In the rows, 100 means zero.
A state moves one step at a time under one of 8 hidden systems, and each row is a state written as 18 numbers. Each run below is a few steps of one system.
seq 1, Lovig:
138 113 76 90 84 91 114 98 116 121 118 89 106 67 100 107 104 99

92 122 101 113 95 111 97 89 91 115 94 100 81 107 145 102 78 77

77 90 124 93 82 84 133 129 101 92 101 108 115 95 102 104 90 89

123 93 90 92 84 93 117 90 104 116 87 73 92 85 94 130 95 123

100 119 88 115 70 94 90 88 108 120 103 113 102 101 137 101 108 86

92 116 121 93 97 91 131 124 112 94 106 84 90 100 107 88 81 79

117 84 109 102 102 92 126 102 82 120 93 103 103 79 103 134 91 109

88 103 75 93 59 93 89 86 108 102 87 104 99 91 124 111 92 103

102 130 122 111 74 101 124 108 113 98 111 78 102 112 103 93 104 87

115 80 103 95 116 91 129 112 102 134 107 96 93 90 116 110 94 88

88 105 99 98 80 78 92 99 91 102 71 116 89 85 125 115 82 113
seq 2, kirol (11 x 18):
119 93 113 128 69 137 103 97 95 98 107 71 121 117 72 102 90 137

66 85 59 110 106 122 119 75 123 80 91 95 71 123 120 103 94 85

116 108 107 99 146 72 112 109 118 113 122 119 86 102 87 84 137 75

131 107 108 81 121 99 76 107 76 93 98 78 100 68 72 95 68 127

80 109 115 117 80 147 124 108 86 68 92 120 104 110 103 113 71 108

92 88 73 85 93 118 120 94 136 88 114 93 115 121 94 95 151 86

111 91 102 113 145 74 74 84 102 110 91 77 72 118 82 86 117 116

118 115 95 115 116 112 102 115 92 104 115 124 80 77 100 83 41 101

97 117 111 68 80 118 148 114 104 74 105 93 108 89 85 128 99 86

100 83 102 110 119 120 89 75 89 79 91 85 130 115 93 107 155 112

88 89 87 110 120 106 61 109 115 100 98 114 76 128 99 51 82 116
seq 3, vok, 11 rows:
75 101 95 97 105 71 95 99 85 53 74 102 106 63 100 104 77 111

95 117 93 91 65 102 82 64 85 99 110 75 95 114 67 133 102 89

120 85 111 80 85 116 113 120 105 147 117 115 120 111 114 109 127 90

102 93 119 107 118 69 107 126 111 112 69 100 82 92 133 78 87 123

88 103 71 132 102 80 85 65 82 78 98 93 96 71 98 108 69 95

97 121 87 63 81 123 95 84 90 100 118 123 97 105 81 134 108 69

117 91 150 71 106 94 112 135 91 126 95 92 117 109 101 105 127 108

92 72 92 125 90 78 94 99 109 105 68 65 102 93 136 83 82 132

89 119 65 135 75 93 95 69 99 102 118 133 78 92 98 115 67 82

119 116 104 51 127 96 112 109 95 109 124 127 94 86 75 123 123 68

101 88 144 76 125 102 88 113 77 100 62 61 118 104 129 96 121 118
seq 4, Mez:
67 82 117 112 96 71 82 103 81 112 93 133 98 116 108 104 95 90

122 107 104 93 90 82 93 101 87 117 115 74 95 81 70 108 67 103

122 107 80 102 80 144 114 90 114 102 97 95 105 100 121 110 110 115

71 102 116 105 103 93 115 107 104 101 104 118 104 120 125 96 123 65

107 97 102 102 126 54 94 96 85 108 97 98 86 72 93 105 83 96

112 98 74 101 69 120 91 98 102 102 97 111 104 85 100 103 71 130

83 114 122 97 73 131 116 98 95 98 106 96 102 133 103 115 106 79

110 91 111 94 133 75 108 96 90 118 103 79 108 87 116 106 123 76

110 92 70 114 97 76 89 104 121 116 93 119 85 82 115 83 85 122

88 124 108 117 65 117 115 100 96 78 111 123 97 105 79 112 74 99

96 101 111 71 112 119 103 86 71 94 96 73 114 94 111 128 111 74
seq 5, vok:
89 86 130 72 138 104 87 122 71 107 103 104 122 96 126 89 107 69

73 71 108 96 81 94 81 106 85 83 58 95 99 103 94 109 74 148

118 118 81 133 54 93 127 72 113 106 114 88 97 91 79 132 96 108

111 116 92 72 110 91 108 105 121 135 130 105 94 103 125 91 130 46

89 77 131 90 150 88 66 124 68 110 74 121 99 101 120 80 90 110

96 93 83 114 75 106 99 83 84 61 68 90 104 70 85 127 60 150

105 141 91 101 47 103 131 76 116 106 131 80 97 108 86 133 113 61

101 75 121 67 127 80 91 129 106 154 121 112 111 121 122 78 142 63

102 68 108 115 137 90 71 114 79 100 46 115 86 87 126 85 71 160

100 139 69 133 57 105 120 63 92 52 97 91 98 57 83 133 54 110

92 127 100 53 76 99 115 93 109 121 151 89 103 124 80 120 134 21
seq 6, nim:
92 116 101 87 107 115 102 103 111 73 105 101 91 113 82 91 105 95

107 86 112 109 125 113 96 98 88 99 105 99 117 107 96 97 123 103

97 84 92 105 98 105 82 97 100 110 82 114 89 112 112 98 96 124

97 117 93 103 76 113 100 100 112 79 104 110 98 106 81 97 96 111

108 98 98 98 117 117 113 98 113 95 112 87 105 113 94 90 128 92

101 92 104 109 130 107 79 97 89 105 90 120 93 107 113 93 107 105

96 93 94 99 82 104 85 106 100 90 91 111 100 101 78 98 85 131

100 105 92 104 85 124 118 88 115 87 106 84 100 119 87 109 115 101

98 102 100 98 124 115 95 101 107 100 104 115 105 111 121 84 126 83

106 93 112 107 116 91 74 111 93 106 94 119 93 105 85 83 92 126

107 96 79 111 83 116 107 85 106 85 94 90 96 99 76 113 91 128
seq 7, Lovig:
111 111 118 76 120 113 118 115 110 81 81 63 90 104 96 92 108 118

111 74 99 128 106 80 78 85 78 127 107 101 126 86 110 103 108 103

75 110 79 99 87 92 91 98 118 82 105 115 70 112 85 87 72 93

121 123 124 95 114 121 126 107 95 86 103 114 109 96 88 116 128 102

97 71 80 76 112 105 79 93 89 115 94 75 112 90 124 100 99 94

80 103 118 129 74 84 82 102 99 97 95 105 94 127 88 88 87 115

122 106 83 99 113 104 131 108 127 90 121 113 98 85 77 96 113 100

103 109 98 89 129 110 84 79 77 104 83 93 89 95 129 114 109 89

71 85 118 95 76 90 77 119 84 94 105 104 127 107 95 86 83 95

117 93 89 112 95 114 125 102 121 98 106 91 86 109 65 104 90 130

110 108 81 106 121 103 98 78 109 106 94 121 96 96 132 106 142 88
seq 8, dor (11 x 18):
84 89 101 81 119 112 116 107 114 92 91 114 97 119 114 102 136 88

111 103 108 94 99 73 72 114 110 96 89 106 104 97 82 78 119 132

112 98 87 125 99 120 83 86 93 110 112 82 87 107 86 89 63 113

82 104 84 102 117 136 120 91 105 77 109 119 95 110 114 103 102 71

101 103 109 60 123 83 93 114 106 81 88 99 110 93 91 92 141 102

118 86 117 112 95 98 68 105 90 124 92 83 102 116 85 86 93 140

87 100 75 129 85 137 108 92 113 95 119 116 87 119 99 91 67 94

96 121 82 81 135 98 121 92 117 65 106 102 94 88 97 99 131 70

117 85 122 77 132 85 64 108 80 112 78 89 113 95 105 92 126 123

88 89 110 118 68 126 76 112 91 109 100 107 97 131 85 87 57 129

96 114 68 115 95 128 142 85 132 69 128 99 91 106 77 100 101 79
seq 9, dor (11 x 18):
115 108 96 95 117 85 95 95 95 110 105 120 105 81 106 106 118 89

102 100 115 87 99 98 91 113 85 108 82 97 90 95 108 103 76 115

88 96 104 121 76 109 114 98 97 85 103 91 114 104 94 103 85 104

97 96 80 89 97 93 112 89 114 107 116 94 102 102 101 108 122 75

114 109 116 95 116 79 92 107 95 120 92 120 91 94 110 103 118 103

101 94 104 106 87 99 95 112 91 97 88 100 97 87 101 96 61 125

83 103 89 116 83 112 116 80 100 82 109 78 106 105 97 112 92 83

104 98 96 79 110 94 104 97 103 113 113 113 113 96 108 110 137 74

114 104 125 88 102 78 90 123 96 121 82 113 87 98 102 97 98 125

97 96 94 135 78 104 107 97 99 90 98 88 100 91 96 96 58 121

81 102 73 100 99 109 114 74 103 86 117 90 103 99 108 113 107 58
seq 10, Mez, 11 rows:
76 79 99 112 82 98 134 114 121 68 67 96 110 96 121 98 99 128

64 89 97 120 95 87 72 66 76 86 111 97 107 120 81 111 103 77

134 105 94 61 125 108 74 104 90 129 124 100 94 91 82 96 98 88

119 108 111 99 85 109 126 127 131 104 74 104 91 103 117 90 111 139

64 98 109 142 89 88 111 88 97 63 102 88 121 108 99 93 101 87

98 89 73 80 139 105 71 74 77 103 117 102 89 93 84 109 92 73

128 98 108 64 92 108 95 131 112 128 89 128 93 100 98 100 109 132

89 118 132 132 67 85 120 109 113 77 87 68 111 111 103 86 103 116

89 87 71 126 135 116 91 64 84 81 121 82 107 97 100 97 95 68

109 85 78 51 120 109 90 115 110 125 106 147 79 102 93 107 109 97

107 124 146 99 66 69 110 127 107 93 70 99 102 100 93 101 112 139
seq 11, Rigu:
100 84 96 101 96 60 92 111 92 100 89 82 114 58 113 91 70 114

90 102 113 131 91 104 115 79 74 111 108 108 84 117 87 136 79 87

113 120 70 64 82 108 97 85 102 98 107 112 112 72 109 122 119 82

87 115 143 80 95 71 88 117 87 99 71 84 97 105 117 98 105 102

113 74 103 137 82 92 101 100 81 128 110 104 125 82 109 107 75 114

96 117 76 90 78 104 113 75 102 96 103 100 67 98 80 136 75 92

107 138 116 84 101 81 95 93 96 91 98 103 115 85 119 106 144 75

88 70 121 87 107 81 80 119 71 119 80 92 111 86 125 96 74 108

99 93 100 132 56 115 114 93 90 110 106 120 102 108 81 129 71 119

116 138 77 75 81 91 117 78 119 88 111 73 91 77 92 120 116 79

95 113 133 92 124 64 74 103 82 119 81 98 95 103 141 94 124 79
seq 12, kirol, 11 rows:
74 68 96 74 101 98 89 118 110 78 113 104 129 114 72 80 121 99

110 104 90 124 89 88 85 82 111 107 92 105 70 121 63 106 103 137

117 134 78 115 112 119 118 89 116 101 104 94 74 86 135 92 82 84

96 93 126 73 131 97 120 118 87 99 114 80 113 97 96 99 106 65

100 70 101 97 109 106 82 101 78 86 93 118 120 93 65 111 98 134

91 127 88 114 73 115 101 100 128 73 84 119 83 114 104 88 96 122

111 114 98 111 101 103 118 89 121 113 126 61 96 117 103 89 118 70

101 69 94 87 150 98 91 90 74 113 100 91 88 95 92 112 89 91

105 106 110 97 109 104 105 129 98 81 91 152 101 80 93 96 84 125

104 129 105 97 59 110 114 102 120 70 104 71 120 100 86 92 111 109

85 85 92 117 114 122 88 64 90 103 105 70 95 136 99 108 114 82
seq 13, tir:
97 109 87 130 94 109 99 63 103 109 110 113 81 133 85 120 122 91

113 107 99 71 96 80 81 125 101 103 120 125 119 74 82 84 99 96

104 106 115 101 138 119 117 106 95 88 81 92 71 104 108 99 82 110

80 80 90 121 82 110 85 87 95 84 97 92 136 102 113 92 110 104

106 104 97 87 89 94 105 96 115 111 118 91 84 120 58 109 110 97

118 108 101 94 128 106 96 116 99 108 105 138 103 85 117 87 112 95

88 103 101 108 107 92 90 99 98 77 81 74 89 95 105 82 73 115

93 90 94 121 89 123 104 77 87 95 114 103 117 112 85 121 105 92

105 95 96 60 97 90 99 117 118 104 107 109 103 101 80 98 123 101

109 118 118 115 129 102 95 108 100 105 88 110 79 109 120 80 102 106

98 90 84 125 89 104 84 89 90 88 107 78 118 87 98 88 73 107
seq 14, Rigu, 11 rows:
89 83 119 119 96 82 113 112 89 109 98 101 102 101 99 104 81 102

113 97 80 102 90 113 108 81 97 110 110 102 100 95 88 126 101 101

97 128 99 80 93 91 85 92 104 88 91 95 91 99 107 101 114 90

97 94 122 108 105 81 95 116 84 109 99 102 117 90 118 88 95 96

100 79 93 107 91 110 112 96 89 113 99 107 94 100 92 123 74 113

104 125 87 94 77 103 104 81 111 86 101 95 98 99 90 115 119 96

101 110 113 85 111 75 87 106 96 106 100 84 106 90 118 85 108 81

98 78 114 116 104 98 95 110 79 122 95 124 99 101 108 108 77 112

101 107 80 101 74 114 114 86 102 80 99 104 102 91 79 125 91 113

100 126 105 86 97 89 102 90 106 96 103 66 102 102 110 99 123 74

100 84 112 98 113 78 80 115 88 135 98 116 103 97 126 88 96 95
seq 15, nim (11 x 18):
105 104 112 112 83 144 92 110 72 116 100 139 102 103 117 111 61 110

82 91 105 107 74 91 137 130 138 75 91 85 102 110 93 77 93 121

109 124 90 128 120 83 97 63 108 91 110 85 100 104 103 99 148 77

110 81 79 64 135 109 60 105 86 121 107 127 94 87 103 91 92 95

92 99 130 103 84 115 110 114 78 87 84 106 87 110 69 121 60 131

95 94 89 115 67 114 132 91 124 80 96 70 133 100 120 105 132 106

91 113 95 96 115 87 69 92 112 122 112 112 84 125 127 72 129 62

126 96 107 107 127 93 87 120 84 112 116 144 91 80 66 92 71 121

102 91 91 94 95 117 129 89 104 69 70 57 89 92 83 125 86 137

67 107 91 96 79 120 86 75 94 79 103 89 129 117 132 105 134 62

105 83 121 94 108 85 82 133 104 151 125 142 101 124 97 77 112 87
seq 16, tir, 11 rows:
101 85 75 109 121 75 108 74 99 94 130 79 92 90 47 112 94 79

105 94 95 78 130 100 91 101 90 86 79 159 99 83 91 121 130 120

89 121 135 95 89 119 73 120 95 74 73 84 101 122 105 71 90 132

109 84 93 129 98 143 104 87 99 116 140 69 119 127 90 87 97 83

103 77 55 85 119 72 112 104 137 103 120 122 91 87 77 91 123 92

102 142 122 112 132 78 84 99 89 69 73 131 77 88 101 94 108 114

96 94 110 101 92 140 62 89 59 82 98 69 130 99 93 98 70 113

86 56 79 85 91 135 128 107 124 108 122 102 101 139 69 108 108 98

115 119 109 106 122 65 110 120 139 97 103 129 100 99 104 69 156 100

121 137 98 118 129 93 51 76 78 92 89 74 82 81 108 76 74 109

72 61 72 108 88 139 93 86 72 82 116 116 112 100 73 119 52 99

Name the system that made each run.
seq 17 (2 x 18):
99 78 102 117 104 105 93 94 82 95 104 91 120 98 84 104 92 111

106 97 85 87 93 116 111 98 119 93 100 106 98 108 81 107 118 115
 : tir
seq 18:
87 54 104 116 112 116 123 104 106 136 102 107 93 139 117 107 111 95

102 128 105 116 95 83 96 109 114 84 73 151 87 91 118 92 112 127
 : nim
seq 19, 2 rows:
81 97 124 87 97 91 137 134 95 87 123 90 106 90 83 95 60 70

111 77 106 102 138 92 126 87 95 105 78 83 108 90 124 124 142 103
 : tir
seq 20, 2 rows:
73 92 109 126 75 121 131 95 96 89 99 93 93 124 98 118 72 95

96 92 89 96 90 70 116 102 129 104 115 121 105 104 84 102 141 89
 : vok
seq 21 (2 x 18):
76 93 103 98 100 115 106 108 103 65 85 85 111 105 110 87 94 105

87 75 100 105 122 98 84 87 87 104 104 99 98 121 79 106 108 97
 : Mez
seq 22 (2 x 18):
80 102 92 120 75 84 115 95 98 87 97 95 99 83 106 111 64 96

95 103 86 84 96 81 99 82 103 114 116 108 86 106 82 123 117 72
 : vok
seq 23:
87 114 111 99 79 115 100 91 93 84 74 101 79 120 92 122 89 122

114 95 94 96 85 105 110 107 117 105 118 96 135 94 104 94 136 95
 : Lovig
seq 24:
104 86 114 84 93 87 115 93 97 114 105 49 98 115 70 121 110 99

127 121 88 112 96 99 64 82 99 134 103 107 92 103 118 92 111 103
 : Rigu
seq 25, 2 rows:
95 111 125 82 108 81 83 112 89 101 96 99 86 107 85 96 92 98

119 93 93 104 99 116 97 108 92 101 109 116 115 82 88 99 85 121
 : Lovig
seq 26 (2 x 18):
87 66 105 109 116 106 103 89 77 133 98 112 91 121 117 125 95 84

106 90 85 83 105 73 102 123 116 101 90 135 106 68 114 92 108 113
 : kirol
seq 27, 2 rows:
122 124 81 58 120 117 78 99 102 114 101 121 67 94 100 102 94 95

90 118 131 116 101 97 105 118 99 63 70 119 116 94 121 86 113 121
 : Rigu
seq 28 (2 x 18):
114 82 104 106 69 88 134 108 125 129 96 103 107 110 102 120 136 118

117 125 84 93 99 68 95 97 124 118 87 80 77 83 137 84 104 94
 : Lovig
seq 29:
107 106 89 69 97 129 80 92 109 112 93 87 85 123 105 99 114 105

87 90 103 121 101 93 95 117 107 115 119 124 98 115 107 72 84 85
 : tir
seq 30, 2 rows:
85 109 73 106 80 85 72 90 99 83 91 122 125 69 143 87 102 92

84 124 123 108 85 105 118 98 95 80 120 57 95 118 71 99 76 75
 : Lovig
seq 31:
79 101 128 126 114 97 115 97 70 74 90 109 110 97 101 116 92 93

99 73 92 86 77 74 91 103 111 116 89 88 121 94 110 102 124 115
 : nim
seq 32, 2 rows:
85 103 128 109 106 91 112 115 96 97 80 114 89 110 119 100 95 103

107 91 93 91 91 80 110 104 100 90 100 89 119 69 88 108 99 108
 : Lovig
seq 33:
88 104 68 108 93 75 86 82 116 78 91 93 86 89 98 91 94 106

101 112 104 103 103 131 83 95 78 92 112 135 103 105 84 106 90 100
 : Mez
seq 34:
112 90 93 100 84 72 92 88 86 119 123 111 111 85 57 128 98 99

116 106 97 71 97 124 137 104 107 113 87 88 81 93 121 130 95 99
 : nim
seq 35 (2 x 18):
111 120 87 103 85 109 84 87 96 97 132 92 112 94 76 94 95 82

107 122 110 77 115 107 110 116 106 111 97 105 77 99 125 94 94 83
 : Rigu
seq 36, 2 rows:
110 75 80 89 114 109 123 110 110 113 123 100 119 82 108 96 103 81

81 111 117 98 119 95 94 103 99 90 74 110 75 120 117 94 105 102
 : vok
